W = 7736  8949  3425  8007  8870  9255  7187  7402  2163  6340  9365  3023  4128  5345
W[0]: 7736
W[5]: 9255
W[10]: 9365
W[8]: 2163
W[9]: 6340

B =
[[ 0.01  0.15  0.01  0.24  0.00  0.15 -0.04  0.10 -0.01  0.24  0.21  0.14
   0.22]
 [ 0.21  0.09  0.09  0.02  0.01  0.00  0.09  0.12  0.09  0.19  0.21  0.22
   0.03]
 [-0.22  0.08  0.07 -0.06  0.20  0.16  0.20  0.08 -0.02  0.13  0.07 -0.01
  -0.01]]
B[0][0]	0.01
B[:, 2]	[0.01, 0.09, 0.07]
B[:, 12]	[0.22, 0.03, -0.01]
B[0][5]	0.15
B[0][6]	-0.04
B[0][12]	0.22
B[1][6]	0.09
B[0][1]	0.15
B[1][9]	0.19
B[1][5]	0.00
B[1][1]	0.09
B[:, 0]	[0.01, 0.21, -0.22]
B[0][11]	0.14
B[:, 8]	[-0.01, 0.09, -0.02]
B[2][6]	0.20
B[0][4]	0.00
B[1][3]	0.02
B[2][3]	-0.06
B[1][10]	0.21
B[2][9]	0.13
B[2][12]	-0.01
B[:, 1]	[0.15, 0.09, 0.08]
B[1][8]	0.09
B[0][8]	-0.01

m =
[[2.65, -4.06, 3.02, 1.34, 2.15, 3.41, -3.04, -3.49, -2.48, 3.25, -2.82],
[0.73, 1.36, -5.04, -1.87, -3.93, -0.53, 2.18, 3.39, -1.28, -2.76, 4.26],
[-0.61, -3.72, 2.57, -3.35, 2.12, -2.48, -1.44, -2.93, 2.60, -0.51, -2.98],
[4.76, -4.50, -1.61, 3.35, -2.48, 5.98, -1.35, -0.06, -3.70, 3.57, 1.67],
[-3.66, 1.81, -3.50, -3.30, -3.81, -5.09, 3.32, 3.35, 4.11, -3.47, 2.59],
[-3.04, 4.01, -2.36, 3.18, -2.78, -2.12, 3.01, 3.77, 2.34, -1.55, 3.01],
[-3.74, -1.19, 3.63, -1.79, 2.49, -3.52, -1.14, -2.43, 3.44, -0.82, -3.39]]
m[0, 0]	2.65
m[-1, 9]	-0.82
m[-4, 7]	-0.06
m[-1, 5]	-3.52
m[-2, 8]	2.34
m[-5, 4]	2.12
m[-3, -6]	-5.09
m[:, 6]	[-3.04, 2.18, -1.44, -1.35, 3.32, 3.01, -1.14]
m[-5, -5]	-1.44
m[1, -1]	4.26
m[6]	[-3.74, -1.19, 3.63, -1.79, 2.49, -3.52, -1.14, -2.43, 3.44, -0.82, -3.39]
m[6, -3]	3.44
m[1, -6]	-0.53
m[0, 2]	3.02
m[0, 10]	-2.82
m[1, 0]	0.73
m[-1, -8]	-1.79
m[6, -10]	-1.19
m[-5, -8]	-3.35
m[:, -11]	[2.65, 0.73, -0.61, 4.76, -3.66, -3.04, -3.74]
m[4]	[-3.66, 1.81, -3.50, -3.30, -3.81, -5.09, 3.32, 3.35, 4.11, -3.47, 2.59]
m[6, 7]	-2.43
m[2]	[-0.61, -3.72, 2.57, -3.35, 2.12, -2.48, -1.44, -2.93, 2.60, -0.51, -2.98]
m[-3, 7]	3.35
m[:, 5]	[3.41, -0.53, -2.48, 5.98, -5.09, -2.12, -3.52]
m[2, 1]	-3.72
m[-1, 2]	3.63
m[3]	[4.76, -4.50, -1.61, 3.35, -2.48, 5.98, -1.35, -0.06, -3.70, 3.57, 1.67]
m[:, 2]	[3.02, -5.04, 2.57, -1.61, -3.50, -2.36, 3.63]
m[4, -9]	-3.50
m[3, -5]	-1.35
m[-4, 2]	-1.61

grid = [0.41, 5.77, 1.49, -0.16, 0.01, -1.73]
grid[0] = 0.41
grid[2] = 1.49
grid[5] = -1.73
grid[4] = 0.01
grid[1] = 5.77

data =
4.50,0.98,-2.54,6.48,-5.86,-3.71,-4.55,3.40,-2.48
-5.18,1.94,-3.79,-5.66,2.93,4.14,-0.65,3.12,-5.70
3.30,-4.58,2.27,-2.97,-2.60,-2.41,2.93,-1.66,-3.11
1.36,-2.56,-3.69,3.63,-5.28,3.53,-1.82,4.31,-6.70
3.90,-4.16,1.72,-0.06,-4.71,-3.21,1.90,-1.49,-4.16
data[0,0] = 4.50
data[-4,-4] = 4.14
data[-5] = [4.50, 0.98, -2.54, 6.48, -5.86, -3.71, -4.55, 3.40, -2.48]
data[-3,-1] = -3.11
data[:, -7] = [-2.54, -3.79, 2.27, -3.69, 1.72]
data[-2] = [1.36, -2.56, -3.69, 3.63, -5.28, 3.53, -1.82, 4.31, -6.70]
data[2,-9] = 3.30
data[-1,4] = -4.71
data[2,3] = -2.97
data[-5,2] = -2.54
data[-2,-1] = -6.70
data[3,-8] = -2.56
data[2,6] = 2.93
data[4] = [3.90, -4.16, 1.72, -0.06, -4.71, -3.21, 1.90, -1.49, -4.16]
data[1,2] = -3.79
data[-5,-4] = -3.71
data[2,4] = -2.60
data[1,-5] = 2.93
data[0,-5] = -5.86
data[0,-6] = 6.48
data[:, 0] = [4.50, -5.18, 3.30, 1.36, 3.90]
data[-2,-9] = 1.36
data[:, -1] = [-2.48, -5.70, -3.11, -6.70, -4.16]
data[:, 6] = [-4.55, -0.65, 2.93, -1.82, 1.90]

A = [[5, 6, 5, 6, 5, 7, 5], [4, 5, 4, 5, 3, 7, 3], [6, 7, 7, 5, 5, 5, 4], [7, 7, 3, 4, 4, 9, 2], [6, 6, 4, 5, 5, 5, 4], [2, 4, 3, 5, 4, 5, 7], [8, 5, 8, 5, 7, 3, 5], [4, 4, 4, 6, 6, 3, 5], [7, 7, 4, 6, 4, 9, 3], [4, 4, 6, 5, 6, 2, 7], [3, 5, 4, 5, 4, 3, 7], [8, 5, 7, 5, 6, 6, 5], [4, 4, 4, 5, 5, 4, 6], [9, 7, 7, 4, 7, 6, 3], [3, 4, 6, 5, 6, 3, 7]]
A[0][0]	5
A[3]	[7, 7, 3, 4, 4, 9, 2]
A[-13][5]	5
A[6]	[8, 5, 8, 5, 7, 3, 5]
A[-15][-2]	7
A[:, 0]	[5, 4, 6, 7, 6, 2, 8, 4, 7, 4, 3, 8, 4, 9, 3]
A[:, 3]	[6, 5, 5, 4, 5, 5, 5, 6, 6, 5, 5, 5, 5, 4, 5]
A[-2]	[9, 7, 7, 4, 7, 6, 3]
A[5][-1]	7
A[-2][-3]	7
A[5][1]	4
A[5][3]	5
A[10][-5]	4
A[-7][-5]	4
A[6][5]	3
A[12]	[4, 4, 4, 5, 5, 4, 6]
A[-1][-7]	3
A[14][6]	7
A[-1][1]	4
A[8][-4]	6
A[6][1]	5
A[-4][-4]	5
A[-12][2]	3
A[13][-4]	4
A[9]	[4, 4, 6, 5, 6, 2, 7]
A[4]	[6, 6, 4, 5, 5, 5, 4]
A[-8][5]	3
A[-5][-3]	4
A[-7][0]	7
A[1][-4]	5
A[2][-1]	4
A[:, -1]	[5, 3, 4, 2, 4, 7, 5, 5, 3, 7, 7, 5, 6, 3, 7]
A[-13][1]	7
A[6][6]	5

x =
array([[-0.32, -0.04,  0.45,  0.91,  0.59,  0.99, -5.80,  3.56],
       [ 0.16, -0.05,  0.99, -0.31, -0.01, -0.89, -1.99,  1.48],
       [-0.83,  0.44, -2.63,  1.53,  0.62,  3.68,  1.69, -1.82],
       [ 0.01,  0.00, -0.75,  0.16, -0.02,  0.63,  1.58, -1.18]])
x[0][0]: -0.32
x[:, 7]: [3.56, 1.48, -1.82, -1.18]
x[1][0]: 0.16
x[1][4]: -0.01
x[0][4]: 0.59
x[3][1]: 0.00
x[0][5]: 0.99
x[0][7]: 3.56
x[0]: [-0.32, -0.04, 0.45, 0.91, 0.59, 0.99, -5.80, 3.56]
x[1][7]: 1.48
x[:, 1]: [-0.04, -0.05, 0.44, 0.00]
x[3][4]: -0.02
x[2]: [-0.83, 0.44, -2.63, 1.53, 0.62, 3.68, 1.69, -1.82]
x[2][7]: -1.82
x[1][3]: -0.31
x[1][2]: 0.99
x[0][3]: 0.91
x[0][2]: 0.45
x[2][5]: 3.68
x[2][1]: 0.44
x[3]: [0.01, 0.00, -0.75, 0.16, -0.02, 0.63, 1.58, -1.18]
x[1]: [0.16, -0.05, 0.99, -0.31, -0.01, -0.89, -1.99, 1.48]
x[3][7]: -1.18
x[:, 0]: [-0.32, 0.16, -0.83, 0.01]
x[3][0]: 0.01
